The rows of A fall into 3 groups, and each row is roughly a mix of its group's hidden directions.
A (106 x 10):
[[ 19 -10  -6 -16   1   4  -6 -31  21 -17]
 [ 12  -3  23 -22   6   5 -28   6 -18 -13]
 [ 12  -3 -14   6   7  14 -12 -13 -22  33]
 [-21  13   2  18  12   3  31   3   3 -21]
 [ 34   2 -13  -9  -9   6 -13 -10  16  22]
 [  9   3  -9  15  28  16  12  23   6  19]
 [ 14 -15  12  17  12  30   5   6  18  15]
 [  3  -5 -17 -16  12 -29   2 -14  -9 -25]
 [-37  -6  21   7  13  -2  -6  11 -10 -15]
 [  8  24 -31  16 -22 -11   2  -1   5   1]
 [-29  -1  18 -18  -1   4  -7  22  18  -9]
 [-10  -3   5  18   1 -15   3   6 -37  20]
 [  5  -7   7  28  26 -16  17  14   8  11]
 [ 16  16  -9  36 -12   6  21  -3  -4   4]
 [-18   8   1   3 -35  10 -11   4  23  -9]
 [-32 -19   5  -8  -2  10  15  -3   5  26]
 [ 22   0 -13  15  10  18  21  23  -1  15]
 [ 27 -18 -13  -9  16   6   3  17  23   9]
 [ 18 -17  16  20  -5  -9   2  -5 -32  -8]
 [ -6 -22  17  -6   0   5  -8 -27 -29  -5]
 [-21 -22 -13  21  18  -2   7 -11  22   0]
 [ -1 -25  12 -22 -15   5   4 -29  11   2]
 [-10  10 -27   3  27   0  -7  -9 -19 -17]
 [-32  18 -10   5 -14  -1 -18  19  10   5]
 [ 18  14  24  20  -6 -13  12 -12  -8 -21]
 [-17  22  20  17 -16  -6   2 -14 -23  -3]
 [ -4 -24 -26 -17  23   6  -4   8  11  14]
 [-12   8  28   3 -13  -2   4  12  34   3]
 [-28  10 -19  15   2  -2  15  21  -5  17]
 [ 15   4  19  24  10  23  15  17  10   1]
 [ -4   1   4 -14 -43 -11  -2  -3  -9 -15]
 [ 18   8  -3   1   6  -8 -23  -7  27 -27]
 [ 23  -1 -15 -10  28  23  -1 -15  -2  11]
 [ 34  10   3 -14  -2  13   4  -2 -14  25]
 [ 23 -16  20   7   9  18 -23  -6  -3  17]
 [ -5  -8  -2  33  17  -9  17   0  19  16]
 [  6  -1  -9 -28  -2  19 -12  20  -7  25]
 [ 18 -12  15   2  15  28  -5 -13 -15 -19]
 [-24  14 -15  -3   1 -32   2   3 -17  14]
 [ -5  16 -17 -23 -16 -30  -5   0 -10 -10]
 [-10 -18   8   4  28  24   0 -14 -19   9]
 [-15   7   0   6  35   9  -7  25   0  14]
 [-28   5 -27  18   3  -2  18   4  -7  14]
 [  1  -3  -4 -11 -31 -19  -6  -7 -30  -7]
 [-31  13  -2   0 -16 -26  -8  12  -3 -15]
 [-19   5  19  -2 -17   2  10  17  31   9]
 [ -4 -17  -7 -35  -7  19   5   5  17  11]
 [-18   8   9 -11 -29  17 -17  -7  -6 -20]
 [  0 -19   8  -5 -28  20  18 -20  -3 -10]
 [ 21  -5  -5  16  25 -20  19   3   8  15]
 [ -9   1 -11   1 -14 -19  -4   6 -41   7]
 [ -4  10  25   7  -2  12   5  37  12   8]
 [-20 -18  -3  -3  30  15  -2  -3 -19  18]
 [ 13   7  -7  16 -21 -36   4 -10 -12   6]
 [ 32 -21   9  -8  10  -8  10 -20 -15  -6]
 [-14  17 -18  30  -7   5  -2  10 -24   4]
 [-14  18   3  13 -19   7  16  14  28  11]
 [ 11  -1   7  38  -1   6  13  -9 -22  11]
 [ -9  10  16  11  32   5 -11  26  -1  11]
 [ 35 -11  15 -11   2  13  20   1   8 -13]
 [-19   4 -25  14   2   5  24   3  22  13]
 [  2   0 -14  -8  21 -37   6  16  -9  -1]
 [-10  17 -14 -16  -1  16   8   7  31  16]
 [ 23 -15   9  -7   8  19  -6 -26  -7 -20]
 [ -4  16   6  25   2 -25  17 -20 -14   7]
 [  0  20  13  19 -28  -7   5 -20   4 -16]
 [-17   0  16  13   2  27  -3  11  -8  30]
 [ 13  22 -12  -1 -30 -15   4   6  16  16]
 [ 19  -5  -5  -4 -36 -14   1   1  -5  23]
 [  4   5  15  18   4  29  18  26  10   2]
 [-11 -13  28  11  -1  -6  31   4 -11 -14]
 [-21  16 -19   9   9  17  18  -2  -1  25]
 [ -9  -5 -18 -17  -5 -19 -14  -2 -34   6]
 [ -3  14  10 -23 -24   6 -17   8 -15 -21]
 [ 28   1  22  -4   4 -14 -23   1 -20  -6]
 [ -6  16 -17 -12  25  10   1 -12  30   0]
 [ -6  27  22  15 -27  -6   1  -6 -14  -5]
 [  6 -15  12  19  29  18  10  -4  -5  19]
 [ 23  -6  -9   6   5  16  22  22   6  22]
 [ -7 -14 -13 -14  10 -24  -5 -18   1  29]
 [ -9   9  16  16   9  15   8  36  -2  11]
 [-12 -15  33  16 -19 -10   5   4  -8  15]
 [ 15  -1   3 -25   2  12  -9  18  16 -29]
 [ 20 -13  12  -3 -21   7   2  -5 -35  -8]
 [  6  -8   9 -20  -9 -15 -23 -12 -29  -9]
 [-14   2 -12  -5   7 -18   4  -1  35  23]
 [-24   0  -7  25  16 -21  12  -3   0  19]
 [ 13 -24  27 -18   9  23  -3  -4  -4   7]
 [ 21  10 -15  18  -1 -16   8 -11  -6 -31]
 [-34 -11  22   3   0 -10  -9  14 -14 -12]
 [  5 -13  26   7 -23  11  17  16  -9  17]
 [-19  -1  12 -13  -8 -19   1  14  13 -32]
 [-15  17 -28  14  -8 -10 -21  -6  -6  18]
 [  1 -10  -1 -21 -12  19 -15 -12   5 -33]
 [-16  -5  11 -16 -18  -7 -16 -22 -12 -23]
 [-15 -16  -4  11  24 -23   3  19  13 -16]
 [-11  21  -2  14   5  23  15   5  28  12]
 [-25   3  13 -17  -8   3  -8  25  23 -10]
 [ 31   0   4  10 -36  -8  -2   8   3  -2]
 [-23 -17  -9  22  22 -15   8   4  18  -1]
 [-25   6  11  -4 -23 -13   5  22  16 -15]
 [ -1  -2 -16 -30  18 -15 -19 -12   7 -14]
 [ 13  -6  -2  10  13   5 -18 -25  -5  32]
 [-26  -8  31  15  15  -1  16   1   0 -11]
 [-27   5   6  -2 -23  -2 -14  10   7 -28]
 [  9  18  29  13 -21 -13  -7   8   6 -19]]
One row of each group comes first, with its name. Which group is each row after those in?
[ 18  13   8  19   9 -20  20 -20 -16   7] | <109>
[-25  11  -5  -6  30  10  -5  -9  23   2] | <90>
[ 0  2 -5  9 36 23  5 13 16  9] | <106>

[  4  -5 -11 -26  11 -24  -7  19  -6 -23] | <109>
[ 26 -22  11  -2  -9  13  12  -1 -26  12] | <106>
[ 16   0  -8 -16   6  17  -1  12  -6  38] | <109>
[ 21 -12  22  18   4  27   5  -6  14 -10] | <109>
[ -3 -14  13  24  33  -9  10  15   0  -2] | <109>
[  2 -23   1  -6  40   7   2  -4 -17  -1] | <109>
[ 20  -6 -14   0  26 -24  14  11   1  16] | <109>
[ -5   1 -28   1   3 -11  -7 -13 -36  -8] | <106>
[ 11  19 -16 -10 -33 -13  -2   5  17   6] | <109>
